Look-ups in named tables: a row name and a column name give one cell, copied from the table.

Table danuv
|  | lapagif | ledugu |
|---|---|---|
| mologon | -103 | -461 |
| tiro | 897 | 566 |
| sesi | -643 | 857 |
| buzef | -151 | -379 |
| med | 239 | 16 |
| notobol | 155 | -440 |
| pufemi | -57 | 474 |
| zanume | -317 | 428 |
| sis | -386 | 972 |

lapagif of pufemi = -57
lapagif of tiro = 897
ledugu of sis = 972
lapagif of zanume = -317
ledugu of sesi = 857
lapagif of buzef = -151
ledugu of pufemi = 474
Which row has the largest lapagif? tiro

kote:
        tivepap  gulefo    voti     pas   kimuz    nime
zep      -3.653  -9.163   2.174  -1.565  -0.901  -3.608
zomili    0.253  -5.772  -3.874   4.479   5.339  -5.702
vafud    -2.444  -9.148   0.424   2.539   3.357  -5.211
tep       1.703   1.510  -7.653   0.566   0.259  -3.008

zomili, gulefo => -5.772
tep, nime => -3.008
zomili, voti => -3.874
tep, pas => 0.566
zomili, kimuz => 5.339
zomili, pas => 4.479
zep, pas => -1.565
tep, voti => -7.653
vafud, nime => -5.211
tep, tivepap => 1.703
zep, gulefo => -9.163
vafud, pas => 2.539
Row with the largest voti: zep

Table rez
        nemas    vap  sevigo    doz  bisegu  sesumim  notez  tudela  bukubef    ven
tuv      0.04   0.25    0.43  -0.16    0.27     0.22  -0.03    0.17     0.15  -0.01
rigid    0.15   0.14    0.31  -0.03    0.21     0.54  -0.09    0.26     0.38   0.33
lagama   0.49  -0.76   -0.07   0.28   -0.05     0.18   0.51    0.07    -0.13  -0.22
bikud    0.22   0.02    0.21  -0.47   -0.07     0.59  -0.24   -0.17     0.30  -0.14

bikud, vap => 0.02
rigid, ven => 0.33
lagama, bisegu => -0.05
rigid, sevigo => 0.31
rigid, vap => 0.14
rigid, nemas => 0.15
tuv, doz => -0.16
lagama, ven => -0.22
tuv, sesumim => 0.22
lagama, sesumim => 0.18
lagama, nemas => 0.49
tuv, sevigo => 0.43
lagama, vap => -0.76
bikud, nemas => 0.22
bikud, tudela => -0.17
lagama, tudela => 0.07
tuv, bukubef => 0.15
bikud, bisegu => -0.07
Which row has the largest sevigo? tuv

gota =
|  | pizerup | nakazaz | bivekar | bidapon | zutab |
|---|---|---|---|---|---|
| tigud | 21572 | 1896 | 60943 | 20462 | 32530 |
| fov | 64911 | 17921 | 27231 | 52110 | 89952 |
| rudako | 30972 | 28772 | 26680 | 49275 | 33291 |
| gefigup | 44510 | 50052 | 39724 | 57825 | 70388 |

What is the pizerup of gefigup in gota?
44510
What is the bidapon of gefigup in gota?
57825
What is the bidapon of rudako in gota?
49275
What is the zutab of tigud in gota?
32530
What is the bidapon of tigud in gota?
20462
What is the bivekar of gefigup in gota?
39724
What is the bivekar of rudako in gota?
26680
What is the bivekar of tigud in gota?
60943
What is the zutab of gefigup in gota?
70388
What is the nakazaz of tigud in gota?
1896
What is the pizerup of fov in gota?
64911
What is the zutab of rudako in gota?
33291
What is the zutab of fov in gota?
89952
What is the nakazaz of rudako in gota?
28772

rosube =
	guva	daron	rizen	vove	nagu	tizaru	zon	tuz
soropi	23.925	89.187	30.327	-45.258	80.159	17.406	44.387	1.813
vavuk	23.663	7.339	61.348	91.734	55.021	32.400	-3.300	-58.292
moga	23.896	52.579	66.164	17.126	-55.885	89.762	61.084	2.212
kef	24.643	9.068	69.130	87.953	46.692	26.372	-27.147	-56.744
simori	24.328	28.801	90.803	38.567	-7.815	-49.401	81.941	68.720
rufuz	23.776	45.345	75.257	27.191	-59.939	61.188	71.118	40.405

soropi, guva: 23.925
kef, guva: 24.643
vavuk, guva: 23.663
soropi, daron: 89.187
simori, vove: 38.567
soropi, zon: 44.387
rufuz, tuz: 40.405
rufuz, nagu: -59.939
rufuz, daron: 45.345
rufuz, zon: 71.118
moga, nagu: -55.885
Row with the largest tizaru: moga

lenevu.tsv
	mam	lasibe	gek	vogumu	nid
duruf	219	473	947	957	972
gib	224	217	259	873	975
feb	213	215	228	773	966
led	215	240	854	958	972
lav	227	824	964	978	955
non	200	208	567	977	961
givebin	420	956	974	960	975
notam	215	230	746	960	961
baner	212	221	271	891	972
zus	221	235	678	963	968
sufosuv	212	249	899	977	966
dol	208	213	240	846	968

What is the mam of givebin in lenevu?
420
What is the mam of feb in lenevu?
213
What is the mam of sufosuv in lenevu?
212
What is the vogumu of non in lenevu?
977
What is the vogumu of feb in lenevu?
773
What is the gek of lav in lenevu?
964
What is the gek of gib in lenevu?
259
Which row has the largest gek? givebin

zut
         forer  zuge  zis  dozum  fura  dere
zos        237   182  204    140   191   133
rizadar    153   176  122    104   141   145
pum        144    95  124    162   104   146
buva       114   150  210    202   122    17
novip      105   138  146    194   167   176
kisaku     139   152  179    149   167   175
mamu       155   113  170    155   134   182

kisaku, dere => 175
rizadar, dozum => 104
buva, zuge => 150
novip, zis => 146
mamu, forer => 155
zos, dozum => 140
buva, dere => 17
zos, fura => 191
kisaku, dozum => 149
rizadar, forer => 153
novip, dere => 176
pum, dozum => 162
kisaku, forer => 139
mamu, zuge => 113
mamu, fura => 134
buva, zis => 210
pum, dere => 146
mamu, zis => 170
rizadar, zis => 122

ruged:
cols = rog, lazum, todezub, relin, latib, gul, fav, soru
popotet: [99, 149, 146, 166, 125, 215, 137, 193]
tak: [94, 219, 90, 144, 124, 143, 208, 60]
folanev: [150, 209, 106, 229, 146, 158, 123, 49]
vomi: [100, 172, 127, 57, 65, 133, 151, 40]
kipa: [94, 114, 150, 218, 147, 127, 172, 209]
zakorav: [164, 183, 111, 92, 166, 210, 136, 24]
vun: [138, 125, 123, 70, 114, 132, 111, 117]
lugisi: [204, 249, 171, 98, 112, 129, 183, 160]

todezub of popotet = 146
fav of zakorav = 136
lazum of vun = 125
rog of popotet = 99
lazum of popotet = 149
soru of popotet = 193
todezub of folanev = 106
gul of kipa = 127
latib of tak = 124
soru of lugisi = 160
latib of vun = 114
relin of vun = 70
rog of zakorav = 164
todezub of kipa = 150
relin of popotet = 166
latib of kipa = 147
relin of tak = 144
rog of vun = 138

